Each run below is a few steps of one of 5 hidden systems, one row a step.
In the rows, zero is written as 128.
j840, path 1 (6 x 32):
[[175 124 110 102 100 137 145 143 124 102 128 135 118 148 156 139 140 117
  196 125 147 162  84 134 143 141 146 143 144 148 153 137]
 [180 105  90 104 103 141 148 115 134 104 123 128 104 127 143 164 139 124
  192 105 144 171 103 135 138 153 147 149 145 145 161 140]
 [157 100  80 108 111 146 140 105 137 114 128 138  99 115 130 180 140 133
  175  98 132 171 122 134 121 157 145 153 136 139 143 140]
 [133 105  85 119 134 141 138 103 138 126 127 137 102 112 111 163 134 144
  163  99 114 170 132 135  98 153 137 159 126 140 125 138]
 [108 118  97 134 149 133 129 118 146 130 136 141 116 119 102 141 124 142
  149 112 107 163 136 131  83 146 137 160 117 131 104 129]
 [ 93 139 111 149 149 126 139 137 147 129 137 139 129 133 105 117 118 130
  132 130 100 152 128 138  75 141 131 154 112 125  99 129]]
j416, path 2 (6 x 32):
[[170  90 118 153  88  94 130 106 145 154 100 127 131 106 142 165  96 121
  143  74 153 100 155 157 123 143 152  98 115 141 149 151]
 [172  98 123 155  79 104 134 101 155 136 107 123 123 112 151 172 103 122
  129  79 169  93 154 159 135 152 153  86 130 129 153 150]
 [169 106 135 144  74 114 131  95 158 135 121 115 118 104 153 175 115 123
  112  89 183  94 146 156 157 148 145  76 139 130 147 149]
 [159 110 148 138  77 122 122  82 154 131 130 111 110 103 149 180 120 128
  105 101 182  99 150 155 168 147 139  73 150 133 140 142]
 [154 115 164 127  78 118 112  69 142 143 128 110 113 101 141 190 134 129
  102 105 173  99 151 149 176 137 135  78 152 138 131 136]
 [163 112 177 119  89 114 104  68 132 152 117 109 115  97 142 187 136 131
  116 104 162 103 159 142 180 119 126  88 139 142 130 125]]
j919, path 3:
[[179 120 185  35 109 135  85  73  85 128 133 119 106 117 138 189 199 131
  179 139 136 154 115 106 211  87 107 156 152 168 139 106]
 [143 155 200  61 111 165  91  68 107 106 176 100  98 116 124 178 197 135
  108 172 157 142 123 118 212 108 100 116 163 140 105  99]
 [105 163 194 114 119 163  98  74 137 118 180  97 106 110 122 161 161 138
   44 175 164 106 141 141 182 127 100  57 166 121  85 113]
 [ 90 158 192 161 110 125 105  79 157 148 154 100 120 103 118 145 112 137
   23 149 154  72 170 152 142 135 110  42 140 106  71 129]
 [ 95 132 173 188 108  88 108  93 154 178 114 113 138 101 111 136  85 133
   48 108 143  59 193 161 110 131 120  58 106 119  79 128]
 [118 104 181 172 114  62 110 101 135 194  80 122 147 104 126 130  88 123
  100  91 118  66 189 156 107 110 131  84  92 137 101 130]]
j34, path 4, 6 rows:
[[162 123 126  70 126 162 129 119 105 100 137 125 106 137 137 164 174 125
  197 143 131 183  86 120 163 125 132 163 159 155 145 126]
 [176 123 144  78 116 129 125 128  98 114 120 129 123 144 144 142 160 121
  207 135 128 159  84 128 161 116 134 157 140 162 148 126]
 [162 134 169  88 122 118 125 146  96 128 117 132 143 152 148 123 150 116
  199 146 111 146  88 128 154 104 131 152 129 161 134 124]
 [141 151 188  96 136 112 117 156  94 127 124 123 143 158 140 105 144 113
  183 162 103 137  84 133 147 102 118 149 131 155 116 113]
 [114 165 193 101 148 120 117 158  92 129 133 128 147 155 127  96 146 118
  164 175  94 145  88 131 137 100 108 149 132 153  99 108]
 [ 96 164 185  91 165 139 111 146  95 119 139 124 140 151 117 101 160 126
  153 185  87 153  90 124 132  99 105 151 140 150  89 104]]
j61, path 5 (6 x 32):
[[175 126 119  89 126 130 149 167 101 106 115 142 136 158 153 116 148 111
  227 131 119 169  67 128 136 119 141 168 136 160 152 128]
 [165 126 151  89 137 108 132 171  87 125 101 140 148 162 149 106 144 110
  229 140  96 159  71 134 128 101 136 173 119 166 134 122]
 [148 128 162 105 149  91 133 173  86 147  89 138 162 154 135  94 128 118
  231 128  78 143  90 135 114  95 140 173 102 169 124 121]
 [143 113 144 121 148  81 131 168  96 159  75 147 166 146 130  93 110 122
  221 109  66 136 110 143  92 104 140 173  86 167 119 129]
 [149 102 118 137 141  76 141 162 109 160  71 155 160 139 126 100 102 124
  218  93  79 138 117 140  70 122 147 175  83 159 127 133]
 [155  92  90 140 137  80 148 155 121 158  76 157 151 135 124 120 101 125
  228  74  87 150 120 145  65 135 153 187  89 163 146 141]]

Name the system that made each run.
path 6, 5 rows:
[[139 136 112  90 146 146 145 152 113  97 132 139 123 154 135 124 152 119
  193 141 110 184  76 130 126 126 138 167 146 148 133 133]
 [155 118  94 102 132 136 149 148 126 109 119 142 117 141 134 134 136 125
  205 119 113 178  88 132 110 143 146 170 130 148 142 140]
 [153 111  74 128 127 131 148 141 139 112 118 147 115 132 132 148 124 132
  189 101 121 166 107 136  93 150 152 169 123 143 147 144]
 [136 108  60 144 123 134 150 133 154 117 130 148 116 127 126 146 114 131
  165  97 125 160 120 141  84 164 150 156 121 129 136 147]
 [120 120  71 156 126 139 148 132 167 113 142 135 110 126 119 139 109 131
  126 111 132 149 124 143  78 169 145 147 122 113 119 146]]
 -> j840
path 7, 5 rows:
[[162  76 105  76 138 140 121  75 103 144 100 137 110  94 109 194 150 141
  198  84  85 177 146 121 130 127 139 175 124 159 127 127]
 [179  88 108  65 109 161 124  65 116 117 138 127  82  98 121 213 165 140
  169 104 128 172 134 121 168 140 132 145 154 151 134 123]
 [175 116 130  92  75 168 121  58 138 104 161 114  79  98 135 213 160 130
  114 115 183 143 130 138 189 149 129  97 173 130 145 126]
 [159 133 150 132  63 145 123  66 165 110 161 101  89 106 157 195 136 124
   72 119 213  97 142 151 197 156 130  46 178 110 142 137]
 [152 148 184 160  58 116 122  99 163 132 147  99 114 122 163 155 110 113
   50 122 211  67 140 167 181 138 128  31 153 115 116 132]]
 -> j919
path 8:
[[161  93 155  68 123 126  96  57 100 153 112 123 114  85 116 191 164 141
  176 106 107 151 150 121 166 109 120 155 128 163 122 115]
 [153 118 165  76 103 142  95  46 118 137 148 118  95  88 122 202 172 144
  129 121 144 138 147 129 184 119 111 122 149 148 113 115]
 [142 124 180 108  86 147  98  45 136 133 157 103  92  95 130 201 154 134
   83 128 170 114 158 144 190 134 117  78 163 135 113 121]
 [132 135 189 145  78 126 104  55 160 146 142  97 104  92 139 189 127 132
   48 118 188  72 171 156 182 133 119  45 148 123 106 132]
 [130 134 202 167  81  94 104  86 148 168 122  99 128 105 142 158 108 126
   53 112 177  58 181 163 163 121 127  38 128 124 101 124]]
 -> j919
